In the rows, zero is written as 128.
Where one turn sends some rows of the set: a few examples, then the rows asked:
Q923: [133 102 106 150  85 134 103 115 131 129 153 144 109 152 135 152 146 122
 153]
Q273: [119 112 105 128  89 123 138 114 157 134 136 134 148 164 117 140 115 147
 169]
Q206: [154 109 148 135 115 129 140 124 153 147 125 139 128 115 124 118 160 109
 132]
Q597: [123 125 145  97 128 143 123 130  92 113 114 124 129 136 128  93 107 120
 117]
Q120: [114 107 107 126  97 122 150 111 160 134 135 130 155 161 121 139 115 149
 163]
Q558: [126  78 112 155  96 135 148 110 141 114 154 142 116 137 149 148 149 129
 126]
Q940: [122 124 145  99 125 143 123 130  93 114 118 123 130 137 129  92 105 123
 115]
Q208: [135 132 132 110 114 156 131 119  96 116 124 138 114 164 147 105 109 119
 101]
Q535: [100 135 108 107  76 123 120 126 119 128 101 121 114 138 170  98 134 134
 138]
Q636: [128 124 135 109 127 156 145 115 102 115 121 132 123 156 154 107 108 125
  93]
Q201: [100  95 105 132 145 122 117 108 152 129 131 115 141 137 143 167 145 130
 140]
Q651: [142 114 142 124 136 124 121 121 158 149 113 125 136 116 122 128 161 106
 134]
Q637: [131 140 125 105 120 155 112 123  97 119 115 128 115 167 144 112 109 114
 106]
Q188: [119 103  95 140 110 128  86 118 139 121 137 121 113 151 133 166 149 114
 149]
Q38: [ 89 129 111 103  97 121 134 123 126 126  96 112 126 132 177 104 134 140
 129]
Q529: [134  95 102 151  86 134 111 117 131 118 152 143 105 147 137 153 151 120
 143]
Q973: [127  83 118 155  91 136 145 108 136 122 162 149 120 139 147 148 144 133
 135]
Q647: [145 108 146 131 132 127 140 122 155 147 118 131 136 111 125 123 160 110
 128]
Q191: [108  76 115 146 129 129 151 104 149 123 146 130 137 131 153 155 145 137
 129]
Q316: [115 114 103 126  94 121 135 114 158 136 131 127 150 163 119 141 114 145
 169]
Q471: [ 95 124 113 109  86 123 146 123 121 125 103 120 123 131 179  98 135 141
 128]
Q53: [157 116 143 134 110 131 121 127 150 147 124 140 123 119 117 122 162 103
 141]
Q130: [124 126 143  99 126 145 122 129  94 114 116 125 129 137 128  92 105 119
 118]
Q165: [109  76 109 143 130 126 145 105 152 117 141 123 132 132 154 157 149 133
 122]
Q936: [123 125 144 101 123 145 124 128  92 114 115 125 130 136 127  92 106 120
 118]
Q250: [113 109  99 137 119 128  85 115 139 132 136 123 122 150 131 166 148 119
 157]
Q276: [148 121 140 128 124 126 111 126 152 149 116 131 126 119 118 127 161 101
 140]
Q991: [104  93  97 134 141 125 109 113 152 119 128 110 130 139 143 168 149 123
 135]
Q474: [ 91 136 107 102  91 121 117 126 123 128  93 112 120 136 173 103 135 135
 136]
Q169: [120 138 127  96 136 152 115 119 103 120 109 120 123 163 144 116 110 118
 101]
Q230: [118 109 109 131  89 122 148 114 158 132 136 133 151 159 121 138 115 148
 165]
Q783: [112 111 105 126 100 122 141 113 162 135 130 126 156 162 122 142 114 149
 166]
Q829: [120 128 130 101 142 151 133 117 106 116 112 121 130 157 152 113 108 121
  94]
Q32: [101 129 112 112  74 126 133 125 117 124 105 126 114 136 176  95 134 136
 131]
Q129: [121 122 143 100 126 144 125 129  93 115 116 124 131 137 128  92 106 122
 117]

Q829 turns into Q208
Q535 turns into Q38
And these:
Q53 turns into Q651
Q316 turns into Q120
Q250 turns into Q191
Q165 turns into Q529

Where one turn sends some rows of the set: a few examples, then the rows asked:
Q958: [150 180  94 111 118 106 167 122  97 112 115 113 141 130 130 168 106  82
 133 127 117 128 150 147 135 141 140 126 135 145 129 125 116 106  92]
Q101: [120  99 111 102 118 104 150 166 137 116 120 104  98 108 161 140 131 125
 104 131 100 134 140 134 132 110 157 142 130 131  88 141 127 127 115]
Q139: [163 147 103 111 125 154 145 107 103 124 142  90 119 146 170 148 131 120
 117 164 119 134 141 166 135  89 179 117 141 147 127 154 119 103  94]
Q30: [111 111  97 129 131 139 125 154 112 102 138  97 138 133 144 159 114 131
 132 118  60 132 152 126  92 135 167 124 152 148 125 149 128  95 125]
Q831: [116 130  88 143 127 150 135 153 112 128 118 130 125 129 128 141 125 128
 122 142  65 132 157 137 115 128 107 134 155 112 139 137 139 116 131]
Q999: [133 161 104 147 109 157 139 128 101 111 132 120 126 108 127 159 134 107
  86 153  88 120 151 156 137 134 116 134 132 143 101 154 139 132 117]
Q57: [113 167  97 153  88 135 142 116 108 125 147 114 125 118 142 165 142 122
  94 118 104 145 168 140 143 122 157 116 141 137 112 172 162  94  85]
Q665: [132 164 108 124 135 128 157 147 125 145 117 102 169 125 166 138 162 116
  94 119  86 161 170 137 112 106 182 114 165 133 130 118 118  83 100]
Q570: [149 134 144 119 125 122 160 144 127 108 117 124 124 138 154 166 151 150
 110 137  97 101 159 139 134 128 119  97 160 112 151 148 143 114  82]
Q925: [136 109 135 131 119 132 162 167 127 153 105 121  98 130 161 154 154  94
 111 158 122 126 137 121  88 111 144 132 144 124 160 130 101  93  96]
Q982: [119 153  83 125  92 131 136 134 125  99 129 116 123 145 140 140 122 112
 110 132  79 139 171 115 106 129 189  95 140 160 131 170 145  94  94]
Q564: [100 122 143 134 122  99 124 157 119 132 136 109 149 127 177 134 134 108
 136 155 147 141 138 122  97 114 173 139 143 140 134 147  98 109  89]
Q875: [127 124 113 160 135 136 139 123 110 128 120  90 139 122 153 130 173 121
 118 140 100 121 130 152 131 120 172 143 107 116 135 112 115 108 120]
Q825: [151 140 148 147 118 110 155 124  98 136  96 104 129 142 173 150 126 106
 102 161 141 124 130 137 106 126 126 132 172 144 109 129  98 110 108]
Q545: [ 98 189 121 132 141 117 147 119 127 123 133  89 121 103 132 155 148 121
 121 124 110 139 151 109 116  91 144 120 138 163 140 163 125  73 131]
Q412: [130 146 124 129 129 125 176 123 119 156 108 110 154 109 159 142 149  88
 120 157 159 122 155 130 113 103 143 143 156 134 126 162 137  75  83]
Q786: [153 148  98 124 108 147 133 161 125 134 118  75 151 112 163 118 114 137
 130 162 114 150 139 131  99 122 137  95 120 152 152 140 119 108 115]
Q776: [110 147 125 113 119 130 138 127 132 116 148 123  85 147 159 141 122  96
 129 102 107 120 140 129 104 119 124 131 117 179 158 109 121  97 102]
Q84: [129 149 136 143  92 123 163 118 141 129 121 113 141 115 154 116 133  89
 105 134 131 131 131 125  78  93 156  99 146 155 135 144  88  94  82]
Q758: [139 136 113  94 115 152 151 140 129 147 102 130 102 125 161 137 123 131
  98 104 130  97 165 124 119 115 110 151 129 171 126 149 142  99  93]
Q921: [134 129 112 131  91 139 113 124 129 115 122 112 127 110 159 107 123 113
 115 117  94 136 179  92 133 110 148 146 140 154 161 155  91 113 100]
Q573: [130 157 135 138 115 100 169 122 141  98 117 136 126 134 173 121 119 130
 107  97 107 107 145 157 118 112 133 141 131 172 108 133 145 101  90]
Q270: [ 93 148 129 110 121 108 146 145 144 118 127 129 150 126 139 158 114 127
 120 120 135 110 180 132 112 112 139 132 121 178 157 127 157 108  79]
Q904: [112 147 130 131 137 112 122 138 142 118 111 122 113 157 165 160 139 133
 111 122 115 139 177 114 119 118 114 176 139 177 116 123 119 105 110]
Q199: [148 126 116 149 113 141 143 156 104 133 102 123 138 128 141 153 153 117
  94 147 134 168 168 128 149  93 136  81 139 145 133 123 130 118 114]

Q545 turns into Q570
Q564 turns into Q412
Q776 turns into Q573
And these:
Q30 turns into Q57
Q786 turns into Q139

Where one turn sends some rows of the set: a few examples, then the rows asked:
Q79: [143 119 142 113  92 112 119 106 130 125 157 137 103 125 117 137 106 148
 116 109 139 139 141 116 117 136 115 143 133 135 155 149 107  81 129 105
 137 165 112 133 118 107 129 102 132 152]
Q54: [121 155 124 145 136 121 111 115 141 116 152 137 142 115 132 151 140 168
  94 147 128 147 163 116 130  99  92 153 106 145 109  96 102 138 137 134
 116 131 125 131 106 131 120 124 136  93]
Q314: [111 124 135 159 143 125 132 146 128 120 132 149 162 114 125 143 129 155
 125 122 131 141 117 131 120 119 136 171 109 112 125 152  90 129  93 124
 133 139 108 152  97 161 164  88 136 121]
Q267: [131 120 153 125 136 124 145 154 155 112 131 140 162 130 138 122 171 126
 169 117 107 138 102 128 136 119 152 136 131 128 145 140  77 145 108 133
 105 114 116 154 115 135 164  98 129 108]
Q587: [141 121 119 139 120 128 114 140 163 165 143 139 143 104 134 143 148 141
 140 107 120 152 136 103 124 150 118 146 102 105 118 110  74 121  82 137
 130 139  96 138 115 149 138 121 149 126]
Q717: [126 139 141 111 123 146 112 132 139  92 142 136 134 153 122 119 180 159
 133 154 134 124 133 138 146  88 140 119 139 131 143 115 101 148 120 155
 108 124 120 103 143 119 122 151 130  97]
Q461: [122 121 149 124  86 146 152 120 107 143 137 118  98 146 131 131 157 120
 147 105 132 157 140 133 118 153 146 108 158 160 157 138 108 121 149 128
 113 111 119 118 125 114 127 122 119 102]
Q81: [129 153 131 100 104 156 109 118 136  77 151 118 144 130 115 127 164 153
 132 146 130 113 129 131 159 110 149 101 130 127 137 120 107 130 119 153
 127 141  97 121 129 147 117 140 142 103]
Q873: [125 125 104 142 132 130 112 106 116 119 144 137  95 139 124 159 145 124
 121 138 144 147 147 114 152 122 113 150 125 110 110  73 108 135 139 126
 114 111 114 117 155 138 140 138 150 134]
Q233: [127 144 121  94 108 144 103 124 131  90 138 130 135 151 119 107 175 130
 131 146 128 122 139 137 160 101 143 118 136 121 139 110 105 143 122 147
 107 135 115 117 144 144 115 158 148 112]
Q803: [145 124 126 156 123 135 111 106 102 128 146 119  96 129 122 157 142 133
 141 147 145 139 132 104 153 123 111 144 134 125 127  89  83 135 143 135
 115 102 110 127 147 145 153 139 149 152]
Q478: [108 127 134 144 148 139 127 144 123 107 136 142 146 122 121 124 140 137
 109 110 118 121 117 133 127 116 147 169 110 119 111 175 108 123 105 121
 127 125 120 138  93 159 161  89 141 128]
Q622: [120 170 113 133 130 127 105 120 139 111 148 128 146 115 123 149 148 138
  84 133 106 142 162 112 147 102 116 150 118 140 102 108 112 132 149 128
 122 133 130 149  92 130 123 115 138 100]
Q577: [143 121 118 102  89 116 123 123 116 167 143 131 117 110 128 143 125 154
 121 123 135 144 145 132 123 181 137 152 135 142 127 123  97 121 138 121
 124 141 110 103 121 118  88 128 104 120]
Q347: [135 119 105  97 116  83 127 120 140 146 134 140 112 124 127 144 109 161
 134 109 158 161 154 143 129 137 115 144 135 143  94 134  91 125 146  89
 139 142 146 139 108 146 126 111 139 121]
Q528: [139 112 145 108 138 124 136 143 148 110 130 125 150 135 146 109 168  95
 166 110 101 125 104 123 149 130 148 137 116 129 137 141  91 155 123 129
 103 109 119 144 131 147 145 103 129 118]
Q672: [173 101 116 118 114  90 139 136 143 129 149 147 139 112 122 128 119 149
 144 125 136 155 144 126 147 107 116 130 119 148 127 147 157 107 149 107
 144 133 130 155 106 115 129  98 118 102]
Q140: [134 120 147 115  97 107 135 110 131 122 159 132 127 126 125 139 102 158
 113 108 136 130 149 131 121 133 109 159 135 122 153 154 105  85 130 101
 135 165 117 144 116 114 120  98 133 138]
Q257: [149  85 115 108  77 115 138 150 134 123 117 149 112 143  98 133 156 150
 160 119 146 153 136 123 121 140 137 117 145 139 111 138 137 130 133 126
 133 103 122 117 113 131 114 150 125 132]
Q493: [150 148 151 138 157 126  87 144 101 104 130 135 145 143 117 134 152 124
 121 135 121 115 129 129 153  82 130 155 128 118 148 135 114 138 156 122
 131 113 123 134 143 115 130 116 112 121]
Q379: [139 116 116 143 119 124 112 143 163 155 155 126 136 121 134 144 148 116
 123 109 102 141 140  94 132 152 121 157 103  92 101 121  96 122  92 134
 139 134 108 140 114 150 129 110 138 137]
Q914: [134 121 162 129  92 135 152 125 109 129 135 128  95 147 121 131 145 114
 144 108 133 156 133 121 111 141 141 101 159 158 157 141 112 112 162 122
 101 116 112 135 122 118 125 114 118 112]
Q154: [110 126 132 132 141 141 124 144 118 122 142 145 141 137 119 135 120 152
 123 135 132 145 111 148 120  99 145 168 106 105  92 167 107 125 108 118
 117 125 108 121  90 160 162  94 131 135]
Q413: [142  90 114 108  82 119 122 130 127 143 118 155 107 137 103 127 159 152
 159 112 152 157 145 131 117 146 135 119 147 137 107 131 120 132 134 119
 143 102 125 105 115 131 119 148 136 127]
Q116: [145 147 165 151 151 121  96 142 119 107 138 132 149 152 127 142 141 152
 122 151 120 129 137 128 137  71 110 153 130 119 140 131  96 146 141 127
 123 121 129 138 138 105 132 110 107 107]
Q538: [142 124 114 104  85 114 126 130 115 155 137 126 116 119 127 146 125 148
 117 138 133 143 132 130 128 177 159 126 136 151 121 130  99 118 138 129
 119 149 115 110 121 123  89 129  88 122]
Q392: [163 107 128 131 119  90 143 131 139 125 144 152 152 126 129 127 116 151
 147 122 135 145 148 142 144  99 121 126 133 136 130 152 145  95 145 102
 144 128 138 164 111 114 128  94 118  96]
Q837: [113 168 120 121 119 135 121 111 135 112 155 133 154 117 122 145 144 147
 104 156 112 164 159 115 140 106 127 143 115 150 115 101  98 132 150 138
 119 136 111 132  73 149 120 116 128 110]
Q437: [139 126 150  98 131 111 137 145 179 108 152 114 141 130 141 130 169 119
 176 109 116 126  95 117 143 115 136 127 110 122 122 138  98 145 124 126
 107 104 115 148 119 136 147 101 131 114]
Q510: [129 121 118 127 144 156 137 146 130 150 127 145 135 122 145 131 150 126
 160 114 143 153 112 144 140 143 166 117 121 124 132 115  82 130  90 145
 114 125  92 101 136 152 154 122 124  97]
Q990: [145 115 136 135  96 118 128 157 119 149 134 122 124 166 122 117 161 143
 156 128 147 146 144 153 137 110 158  96 160 126 135 171 121 124 135 128
 151 127 148 149 133 136 125 127 123  98]
Q266: [152 119 138 130 101 118 128 168 116 149 138 115 116 163 115 119 140 142
 143 127 152 154 145 150 134 103 146 102 155 123 133 180 124 126 141 121
 144 143 140 157 130 149 127 118 124 100]
Q944: [142 126 112 138 140 165 129 134 115 145 141 123 128 120 146 128 121 117
 147 123 152 138 116 150 148 124 141 110 117 126 106 134 108 121  97 140
 112 113 100  99 123 169 155 121 123  90]
Q419: [131 102 144 129  87  99 159 120 109 114 159 115 125 123 130 124 132 162
 114 156 134 129 117 132 138 139 159 133 133 141 144 161 130 130 151 124
 120 154 127 165 121 130 124  93 133 113]
Q69: [128 123 123 133 131 138 106 111 127 128 142 128 100 139 133 153 148 154
 129 139 148 150 144 118 138 115 106 132 120 120 112  78  84 153 131 135
 111 115 115 103 160 120 136 149 153 122]
Q931: [154 118 129 134 110 119 115 146 172 162 159 117 140 126 135 135 158 115
 147 129 119 147 137  92 128 128 108 150 103 107 117 119  88 126  99 142
 137 122 113 129  93 159 122 128 134 143]
Q343: [132 121  97  94 111  98 128 128 135 142 132 128  98 135 125 149 108 151
 135 109 161 168 146 141 133 133 123 129 137 154  94 144  93 125 141  94
 135 145 148 131 113 143 141 119 131 128]
Q687: [128 125 103 127 144 158 133 136 131 148 143 148 119 131 145 118 139  99
 145 112 134 147 131 145 145 142 154 126 116 121 118 120 104 111  91 140
 101 125  95 100 136 174 140 121 125  99]
Q620: [125 100 150 137  90 109 170 123 110 109 153 111 132 136 136 129 142 159
 129 149 128 122 122 141 142 135 156 136 144 138 156 161 131 122 146 128
 119 137 134 166 129 113 130  98 127 110]
Q513: [151 161 156 133 155 125  89 139 112 123 152 134 131 142 115 155 137 143
 142 141 117 128 119 123 150  90 135 157 131 112 139 130  97 122 158 118
 116 113  99 142 148 110 134 102 105 134]

Q379 turns into Q233
Q513 turns into Q931
Q577 turns into Q990
And these:
Q116 turns into Q587
Q79 turns into Q257

